One turn moves every row onto another: examples first, then more rows asked
z798: [+3.25,-1.63,+1.53,-0.16,+0.65,+2.70,-4.11,+2.10,+0.95,-0.10,-1.92,-0.37,+1.72,-1.81,-0.15,+1.15,+1.08,-1.06,-2.12,-1.29,+1.26]
z18: [+2.78,-2.57,-0.39,+2.69,-0.49,+0.28,+1.26,+0.24,+0.39,-0.08,+0.06,+1.70,-1.68,+1.44,-0.27,-2.48,+0.69,-1.06,+0.01,+0.67,-0.82]
z782: [+3.98,-2.30,-1.06,+2.46,+0.89,+0.88,+0.15,+0.11,+1.02,+0.73,+0.28,+1.71,-0.43,+0.92,-1.66,-1.92,+0.45,+0.59,+0.20,+0.18,-0.85]
z467: [-0.88,+0.20,+1.13,-0.31,-0.07,+1.96,-0.88,+0.78,+2.72,+1.53,-0.37,+1.99,+0.08,+1.18,-1.04,+2.83,+0.20,-4.59,+0.80,-1.27,-1.06]
z397: [+2.14,-1.07,+1.68,-0.15,+0.55,+2.09,-3.33,+2.55,+1.27,-0.10,-0.86,-0.55,+2.27,-2.65,+0.00,+2.10,+0.17,-2.52,-1.86,-1.57,+1.80]
z673: [-0.37,-0.27,+0.82,-2.02,-2.21,+0.83,-1.64,-0.28,-1.90,+1.77,+3.18,-1.33,+0.71,+0.86,+0.69,-0.47,+0.13,-2.42,+3.14,-1.16,-1.87]
z926: [+1.77,+1.70,-1.14,-0.43,+0.40,+1.63,+0.63,+1.07,-2.94,+2.07,-0.58,-0.25,-0.37,-0.54,+3.05,+1.42,+2.76,+2.16,+1.59,-2.40,-2.73]
z409: [+0.96,-0.34,+0.37,+0.29,+2.73,-0.02,-0.71,+3.73,-1.11,-2.04,-1.51,-1.17,+1.79,-1.32,+4.19,+1.04,+2.39,-0.33,-1.33,+0.25,+0.83]
z177: [+2.31,-2.18,-0.58,-0.60,+0.55,+1.59,-3.91,+2.76,+1.95,-0.17,-1.95,-0.49,+1.57,-2.13,-0.43,+2.38,+0.87,-2.24,-1.41,-1.41,+0.07]
z711: [+1.35,+2.08,+0.32,+0.24,+2.10,+0.62,+0.56,+0.36,-3.46,+1.91,-0.94,+0.36,+1.28,-1.11,+2.23,+1.70,+1.78,+2.66,+1.85,-2.17,-1.80]
z691: [-0.03,+0.32,+0.25,-1.88,-1.49,+0.21,-1.08,+0.02,-3.99,+1.78,+2.54,-0.43,+1.31,-0.37,+0.92,+0.23,+0.47,-2.95,+3.56,-0.42,-1.64]
z921: [+2.74,-2.93,-1.98,+1.23,+0.28,-0.64,+0.56,+1.36,+0.35,-0.20,+0.76,+0.86,+0.58,+0.93,-1.71,-2.67,+0.88,+0.50,+0.51,+0.99,-1.14]
z674: [+3.24,-2.68,-0.81,+1.63,-2.29,+0.26,+0.87,+0.72,-0.64,+0.55,+0.41,+0.91,-1.31,+0.05,-1.20,-2.73,+0.45,+0.24,-0.03,-0.45,-1.06]
z328: [+1.38,+2.41,+0.40,-0.12,+1.92,+1.27,+0.76,+1.19,-2.89,+1.61,+0.66,-0.62,+0.93,-0.93,+3.67,+1.46,+1.84,+2.61,+1.29,-2.16,-1.24]
z393: [+0.77,-1.04,-1.41,+0.02,+1.86,-0.29,-0.28,+3.83,-0.87,-1.66,-2.97,-1.03,+1.04,-0.78,+3.67,+1.17,+3.34,+0.02,-0.94,-0.18,-1.07]
z101: [+1.05,-0.85,-0.05,-0.42,+2.59,-0.17,-1.17,+3.32,-1.53,-2.22,-1.35,-0.95,+1.11,+0.26,+4.08,-0.14,+3.14,+0.50,-0.69,+1.12,-0.15]
z593: [-0.33,+1.11,+0.62,-1.71,-0.98,+0.96,-0.41,+0.24,-2.68,+2.01,+3.77,-1.17,+1.13,+0.09,+1.92,+0.44,+0.21,-2.50,+3.18,-1.01,-1.38]
z122: [-1.58,+0.97,+2.84,-0.22,-0.36,+1.68,+0.03,+0.99,+1.62,+1.44,+0.76,+1.19,+1.38,+0.61,-0.44,+2.19,-0.40,-4.48,+0.57,-1.51,+0.20]
z29: [+2.73,-1.41,+1.43,-0.07,+0.57,+1.38,-4.21,+1.66,+0.22,+0.09,-1.66,+0.37,+1.40,-3.19,-0.54,+2.20,-0.20,-2.24,-1.19,-1.42,+1.28]
z667: [+0.83,+2.25,+0.63,-0.61,+1.33,+1.16,+0.50,+0.45,-2.21,+1.86,+0.37,+0.04,+0.15,+0.59,+2.36,+0.85,+1.90,+3.54,+1.81,-2.17,-2.21]
z249: [-1.69,+0.99,+2.88,-0.01,-0.36,+0.85,+0.11,+0.60,+0.64,+1.13,-0.72,+2.69,+0.53,+0.56,-0.83,+2.24,-0.19,-4.50,+0.73,-0.90,-0.12]
z908: [-0.01,+0.40,-0.80,-1.71,-1.66,+1.42,-0.76,+0.03,-2.14,+2.04,+2.62,-0.32,-0.52,+0.99,+1.63,+0.56,+1.02,-3.58,+3.29,-0.65,-2.61]
z893: [+1.98,-1.85,-1.00,+1.58,-0.91,-0.57,+2.24,+1.41,+0.36,+0.39,-0.26,+1.67,-0.32,+0.80,-1.94,-2.28,+0.96,+1.46,-0.03,-0.27,-1.38]
z272: [+0.64,-1.10,+0.10,+0.56,+3.09,-1.27,-1.13,+2.85,-1.83,-2.32,-2.37,-0.43,+1.63,-1.14,+3.79,+0.97,+2.14,-0.94,-0.33,+0.88,+0.15]
z825: [-1.59,-0.18,+3.27,+0.11,-0.62,+1.69,-0.32,+0.80,+2.28,+0.68,-0.92,+1.32,+0.85,+1.73,-0.72,+1.19,+0.31,-4.24,-0.18,-1.20,-0.10]

z926 goes to z393
z711 goes to z272
z593 goes to z328
Where do these go?
z101 goes to z798
z18 goes to z674

